39, 89, 109, 138
144, 93, 110, 85
81, 79, 110, 101
Out: 110

23, 25, 103, 166, 158, 107
76, 71, 40, 40, 46, 122
Out: 158

114, 80, 90, 130, 121, 114, 120
78, 123, 116, 83, 66, 136, 87
91, 128, 111, 76, 109, 27, 88
Out: 136

92, 120, 129, 65, 128
105, 179, 39, 151, 132
Out: 65

99, 77, 157, 30
117, 73, 161, 33
108, 74, 97, 23
Out: 161

115, 83, 88, 70, 106
136, 25, 141, 75, 152
39, 78, 161, 152, 82
Out: 75

116, 165, 95, 126
73, 131, 90, 81
Out: 95
---
30, 173, 98, 85, 36, 178 yields 30
99, 40, 76, 89 yields 99
94, 40, 76, 132, 105, 100, 117 yields 94
94, 161, 130, 101, 99 yields 94
147, 38, 111, 43, 53, 120 yields 147
106, 117, 100, 40 yields 106
52, 117, 84, 67, 35, 38, 57 yields 52
108, 66, 121, 79, 131, 27, 163 yields 108
---
77, 171, 53, 42, 69 -> 171, 77

110, 74, 94, 89, 89, 103, 103
115, 90, 90, 147, 32, 139, 135
-> 147, 139

125, 56, 161, 122, 62, 146, 128
68, 73, 81, 114, 143, 76, 147
-> 161, 147

66, 124, 173, 102 -> 173, 124

149, 76, 47, 74, 163, 69
23, 77, 93, 87, 30, 165
-> 165, 163

169, 113, 144, 55 -> 169, 144

93, 95, 96, 105, 106, 98, 107
97, 98, 98, 102, 103, 99, 103
30, 48, 57, 156, 160, 80, 166
-> 166, 160

109, 112, 160, 151, 123, 108
166, 130, 114, 136, 111, 104
-> 166, 160

165, 85, 64, 122, 72, 137, 35 -> 165, 137

70, 130, 110, 118, 42 -> 130, 118
---
33, 132, 93, 46, 101
105, 100, 116, 89, 96
==> 116

175, 35, 130, 104, 143, 29
44, 105, 84, 95, 82, 69
==> 95

68, 75, 146, 19, 80, 53, 88
100, 121, 102, 92, 95, 81, 141
==> 95

99, 88, 121, 115, 105, 115
111, 104, 34, 110, 25, 123
==> 110

72, 31, 96, 82, 178, 53, 117
92, 60, 89, 125, 140, 96, 118
==> 140

141, 127, 153, 98, 177
105, 167, 89, 104, 24
==> 89
---
144, 50, 145, 160, 135, 133 => 160, 145

128, 29, 133, 89, 96
128, 138, 157, 33, 147
73, 152, 111, 88, 117
=> 157, 152

42, 70, 62, 73, 91, 119 => 119, 91

108, 87, 120, 44, 142, 107
22, 81, 24, 148, 49, 103
=> 148, 142

50, 151, 35, 86, 26, 103 => 151, 103

113, 98, 158, 120, 82 => 158, 120

34, 114, 63, 133, 76 => 133, 114

154, 164, 134, 163, 119
114, 145, 125, 68, 122
=> 164, 163
---
[[82, 76, 158, 106, 106, 51], [112, 50, 114, 156, 82, 113], [131, 90, 154, 87, 32, 119]] ans = 82
[[80, 146, 141, 158], [43, 42, 91, 61], [75, 78, 102, 159]] ans = 80
[[47, 88, 93, 106, 104, 57], [130, 79, 91, 81, 89, 142], [106, 136, 114, 82, 145, 22]] ans = 47
[[102, 102, 108, 95, 35, 98, 87], [107, 90, 92, 88, 108, 104, 99], [91, 113, 78, 101, 142, 111, 138]] ans = 102
[[61, 93, 51, 83, 127, 89], [76, 89, 83, 47, 144, 20], [82, 104, 86, 124, 82, 145]] ans = 61
[[115, 96, 109, 113, 137], [95, 42, 89, 110, 137], [102, 65, 100, 108, 137]] ans = 115
[[125, 114, 111, 95], [128, 94, 159, 91], [121, 101, 117, 94]] ans = 125
---
69, 20, 110, 175, 127, 143, 152 yields 110
45, 78, 69, 25, 165, 30 yields 69
87, 39, 162, 130, 143 yields 162
92, 25, 176, 94, 106, 138, 98 yields 176
91, 123, 42, 138 yields 42
76, 55, 88, 47, 170 yields 88
55, 136, 95, 164, 100, 127 yields 95
---
[[120  36 140  77  81  48 140]
 [ 88  78  77  70 138  72 134]]
140, 88

[[ 86  85  80  93  86  86]
 [105  29  59  94  71 101]]
86, 105

[ 50  68 162 129  68]
68, 50

[ 52 124 171  54  62 121]
121, 52

[160 138 107  99  93 102 145]
145, 160

[103  69  19  64  34 138]
138, 103

[163  56  69 146  97]
97, 163

[136  71 182  84 120]
120, 136

[179  74 104  92 106]
106, 179
